In the rows, zero is written as 128.
Each path below is one point turned by a fixed rotation once a step. After each direction that follows a path, write how fast that rotation turns it, in deg/step (0 if it stays still).
Each turn is a multiple of 5 degrees from 10 to 175, or 0.
Each row of a path follows its step; steps can be skipped.
path 1
step 0: [134 128 126 128 128 137 125 127 114 121 124 152 135 118 130 120 118 133
 126 127 124 124 134 123 116 129 112 134 148]
step 1: [118 130 133 118 121 123 126 117 120 115 131 147 137 120 121 132 109 134
 137 118 120 120 132 133 137 124 134 123 136]
step 2: [112 126 131 126 138 136 127 123 118 116 124 135 122 118 129 125 118 112
 140 122 131 117 127 116 120 123 124 113 137]
step 3: [124 134 132 129 116 146 112 123 119 125 136 141 135 131 134 134 129 120
 140 136 120 114 133 135 123 126 122 114 133]
step 4: [120 128 126 139 128 137 136 132 106 123 126 153 134 119 131 140 122 122
 123 134 122 129 132 127 127 117 119 131 134]
step 5: [120 124 140 132 125 132 131 123 126 114 128 147 130 136 116 131 117 136
 128 126 120 125 133 133 114 115 138 118 142]
step 6: [125 126 131 142 126 129 126 127 122 117 119 142 126 128 129 131 127 117
 142 106 129 117 127 125 129 127 121 121 149]
step 7: [121 129 126 119 119 136 120 122 122 121 143 142 138 128 125 136 129 124
 122 127 124 112 132 118 121 135 117 119 147]
step 8: [108 128 131 124 119 132 126 126 115 127 132 151 121 114 127 132 132 122
 126 118 113 128 133 125 136 114 123 122 128]
step 9: [104 137 141 133 141 134 122 126 129 116 121 146 126 135 122 136 128 125
 130 133 120 124 128 126 115 125 126 120 134]
step 10: [131 133 141 141 119 136 112 134 124 126 123 142 126 119 129 141 132 132
 142 123 126 125 128 125 120 117 120 127 146]
step 11: [117 118 140 128 126 126 133 126 116 121 134 149 145 125 135 138 127 138
 128 127 130 123 129 121 125 136 120 128 145]
[129 128 130 129 121 125 125 129 127 131 127 130 128 128 131 130 129 128
 133 122 125 130 128 135 136 127 130 127 125] -> 155
[125 128 127 120 129 128 127 122 128 130 131 125 129 125 123 126 128 121
 128 123 128 127 127 128 131 131 125 126 129] -> 65
[123 127 130 129 122 125 129 134 126 132 129 125 132 129 130 123 129 125
 128 129 130 120 129 125 127 127 129 128 126] -> 80
[128 129 129 125 126 133 134 126 127 131 127 133 124 128 131 126 131 129
 122 129 128 125 134 133 129 131 125 131 125] -> 90
[129 126 129 129 138 127 125 131 129 132 133 128 127 126 132 128 127 128
 127 127 124 123 131 132 129 126 131 129 132] -> 0
path 2
step 0: [144 125 108 129 126 126 133 142 130 122 126 116 134 122 137 129 131 142
 120 122 137 113 133 130 133 119 133 122 130]
step 1: [131 122 133 127 129 136 135 121 150 125 124 128 124 141 121 140 124 132
 129 103 126 116 135 127 123 129 130 128 136]
step 2: [121 106 119 123 133 138 139 129 136 127 132 131 124 127 120 117 139 127
 118 134 127 135 123 130 130 120 138 115 142]
step 3: [130 116 126 112 131 133 136 132 123 124 126 121 133 126 132 139 135 122
 134 118 144 117 119 117 145 118 124 126 120]
step 4: [132 125 112 131 128 135 131 134 134 123 126 131 127 115 136 136 126 129
 122 109 126 120 144 141 123 125 129 110 123]
step 5: [135 115 136 126 117 133 148 137 141 131 123 130 136 142 116 135 128 140
 119 120 127 126 130 132 132 128 134 130 138]
step 6: [115 116 129 114 133 135 131 126 141 133 123 117 116 123 119 131 141 113
 130 127 130 131 133 126 131 115 128 117 136]
step 7: [129 116 112 122 124 135 135 135 116 123 119 124 136 128 140 131 137 123
 129 121 123 120 118 133 140 121 144 123 117]
step 8: [137 125 137 126 124 136 138 144 139 126 132 126 122 128 142 128 124 126
 127 111 134 112 148 134 131 126 122 124 128]
step 9: [124 114 123 137 122 130 137 131 145 130 119 137 128 138 123 139 140 126
 119 121 129 142 135 134 121 118 139 129 134]
step 10: [117 110 138 123 124 139 144 132 127 132 133 115 124 131 125 133 128 119
 136 136 123 125 124 118 138 119 134 114 124]
step 11: [132 118 117 125 127 124 120 139 122 128 119 111 126 117 141 129 133 120
 118 116 138 119 135 131 130 115 139 127 122]
[133 130 132 127 123 131 127 130 129 128 128 133 126 127 127 130 129 132
 132 126 130 129 129 129 120 129 133 127 134] -> 95
[130 131 128 131 130 130 128 129 121 122 129 130 129 127 130 131 129 130
 130 126 130 128 132 135 133 124 125 130 130] -> 90
[126 128 135 134 130 127 130 128 136 125 126 128 128 133 124 125 130 132
 127 126 128 132 126 133 128 128 125 127 129] -> 95
path 3
step 0: [131 140 119 119 137 130 136 125 131 116 137 119 122 123 122 115 137 121
 127 141 141 132 135 116 132 127 141 139 123]
step 1: [136 123 127 119 125 118 133 120 131 126 115 121 138 133 138 110 125 132
 138 120 136 132 135 138 127 128 131 128 106]
step 2: [148 121 135 126 125 133 142 138 126 124 129 126 117 121 137 130 128 140
 117 113 133 132 128 126 112 121 122 134 131]
step 3: [127 139 109 133 146 133 131 130 125 122 119 136 134 110 131 119 121 128
 125 121 119 133 134 131 127 130 119 134 137]
step 4: [133 126 128 117 122 129 131 112 122 124 128 116 140 116 122 130 115 113
 127 140 121 139 113 126 123 120 125 135 124]
step 5: [116 138 135 118 130 126 124 131 125 126 128 127 122 125 122 116 114 128
 115 126 145 124 132 115 118 126 138 136 112]
step 6: [139 114 134 131 144 126 127 120 131 131 130 128 135 133 116 113 124 138
 127 120 134 134 133 131 120 139 112 121 117]
step 7: [136 126 127 144 127 138 139 127 127 126 141 119 129 112 126 121 124 148
 119 132 125 125 126 137 122 115 136 126 134]
step 8: [139 141 122 124 134 148 122 122 119 125 132 135 139 124 136 120 117 126
 138 138 125 121 139 125 132 133 131 142 129]
step 9: [133 124 129 122 128 118 144 120 134 121 129 119 143 127 120 136 132 126
 130 130 127 131 127 115 124 135 138 148 113]
step 10: [125 130 148 126 130 116 139 143 118 115 126 125 127 121 134 106 124 129
 130 118 129 125 135 126 127 126 130 126 118]
step 11: [145 124 124 129 134 134 142 121 126 123 126 149 127 126 127 112 134 133
 129 125 137 133 114 126 122 125 113 126 130]
[132 123 130 121 123 131 126 125 125 125 128 129 130 126 125 131 132 130
 128 131 129 129 126 128 129 133 122 126 129] -> 155
[124 125 128 128 131 123 130 127 130 127 124 122 126 128 126 128 128 134
 132 134 123 129 129 130 131 124 124 131 127] -> 125
[126 129 131 124 125 125 128 126 132 126 128 123 127 131 124 123 130 121
 127 125 130 120 128 128 129 129 126 131 125] -> 80
